0: [ 36  35  57  57   8  58 -42  20  21 -55  -5 -14]
1: [-18   0  17 -14  -7 -15  -1 -26 -12 -14 -17  -9]
2: [ 28  -3 -39 104  19  97 -32   4 -16 -52 121  84]
3: [-26 -15   4 -16 -27  -7 -17 -18  -9 -25 -21 -14]
4: [ 17 -16 -38 -29 -23  -8  21  -2   2  22  11   4]
5: [-24  -2  32 -15  12 -24   0  -2 -10   1  -5 -12]
6: [  5 -37 -29 -34 -47 -15   3   6 -21   7   3   4]
7: [ 24 -57  47  13 -44  16 -35   4  10 -45  33  17]
8: [ 26   4  34   5  39  51 -37 -28  -6 -81  22  -5]
9: [-19  27  34  -4  28 -20  14   5   1  38 -26 -11]
10: [ -4 -36 -37 -22 -46 -21  -1  -4 -24  -3  -1  -2]
11: [ 16   4   0   0  13  36 -20 -12 -15 -55   4  36]
12: [-27 -47 -25   4 -44  29 -21  12 -40 -48  -8  -2]
13: [  7 -71 -40 -23  -7 -21  18  23 -14  29  66  34]
14: [-31 -14   0 -20 -11 -28   3 -16 -21 -13 -30   0]
15: [ 32  68  55 -51 103 -38  94   3 102  91 127  84]
16: [ -7  49  -5  -9  71  -8  40   5  17  78 -40  -9]
17: [ 15 -33 -47 -14 -43 -24  24   5 -52  -2  15  26]
18: [-18 -10 -14  11 -28  10 -16 -15 -10 -20  10   3]
19: [-25 -20 -15 -20 -20 -10 -12  -5 -11 -19 -20   3]
20: [-11 -22 -31 -13 -34 -23   1 -13 -24  -6  -7  -3]
21: [ 19   2  18  59 -17  34 -49 -11  41 -16  38  -8]
22: [ 26 -10  57  -1 -13  47 -44 -54  18 -99  46 -31]
23: [-10  49   8 -12  78 -15  42  42  22  79 -32  -4]
24: [-27 -13  -1 -21  -9 -26   5 -15 -25  -4 -25  -2]
25: [-12  68  -5 -18  93 -13  55  50  15 110 -45   7]
26: [  2  26  47  34  49 -19  22 -12 -36   9  42  -2]
27: [-22 -13  -6 -11 -21 -13 -12 -12 -12 -21 -18   0]

[ 27 -48  28  19 -12 -14  -4   2 -19 -28  30  26] -> 7 18
[ 19 -12 -49 -33 -38  -8  36  14  30  55  49  37] -> 4 13
[-22  -7  22  21  15 -28  16  17   3   3  -4 -18] -> 5 9
[ 10 -43 -42 -11 -18 -18  28  -1  -9  15  16   6] -> 4 6
[  5 -74 -29  10 -52 -32  23  18 -10  12  53  28] -> 13 17
[ 21 -30 -18  20 -44  11 -17  -9  -6 -24  24  29] -> 18 10
[ 26   7   9  -1  26  41 -27  -8 -12 -72  -8  33] -> 11 8
[ 39  34  57  31  11  56 -35   1  19 -59   7 -59] -> 0 8
[ -1 -26  32  -6 -38  -1 -38 -41  34 -44  11 -23] -> 3 7
[-21  26   4  -9  35 -19  21   6  -5  46 -34  -5] -> 9 16
[ 18   8 -46 -37  -4  -5  26  -1   7  27  -5   4] -> 4 6
[-16  22  13 -15  41 -15  15  24  29  46 -21 -12] -> 9 23
[-13 -25 -17  -4 -25 -18   3 -14 -31 -17  -5 -11] -> 20 27
[ 35  29  52  82   7  67 -46  15  20 -46   6  -9] -> 0 21
[ -7 -29  24 -20 -38   0 -38 -34  22 -45   2 -15] -> 3 27
[ 39  -7  45  16 -13  38 -59 -54  51 -76  26 -46] -> 22 8
[-21  17  -4 -10  28 -15  10   4  -6  17 -58 -27] -> 9 24
[ 41  50 -58 -15  40   7  48  -5  35  39 -11  -6] -> 16 4
[-24  36  31  -8  44 -24   9  10  16  55  -8 -12] -> 9 16
[ -7 -23 -35  -9 -26 -16   3 -12 -18   0 -14  -5] -> 20 10
[ -8 -27 -23  20 -48   1  -4 -13 -31 -21  16  -9] -> 18 20
[-13  -2   8  21 -20  14 -18 -18  -7 -25   0  -2] -> 18 27
[-10 -12  -9  38 -29 -23  -7  20  14  17  20 -21] -> 18 20
[-22  11  40   6  50 -29  13  13   4  34   6 -20] -> 9 5
[  4 -11  38  -4 -28   9 -33 -43  21 -58  23 -23] -> 22 3
[ 17  -1  12 -14   8  40 -37 -12  -4 -66 -11  17] -> 11 8
[ 25  20 -54 -36   9  -3  32  -1  23  36  -1  12] -> 4 6
[ 33  56 -50 -41  36   5  26  -8  35  30 -33  -1] -> 16 4
[  4  14  44  16  19  -8   8 -31 -37 -21  44   1] -> 26 5
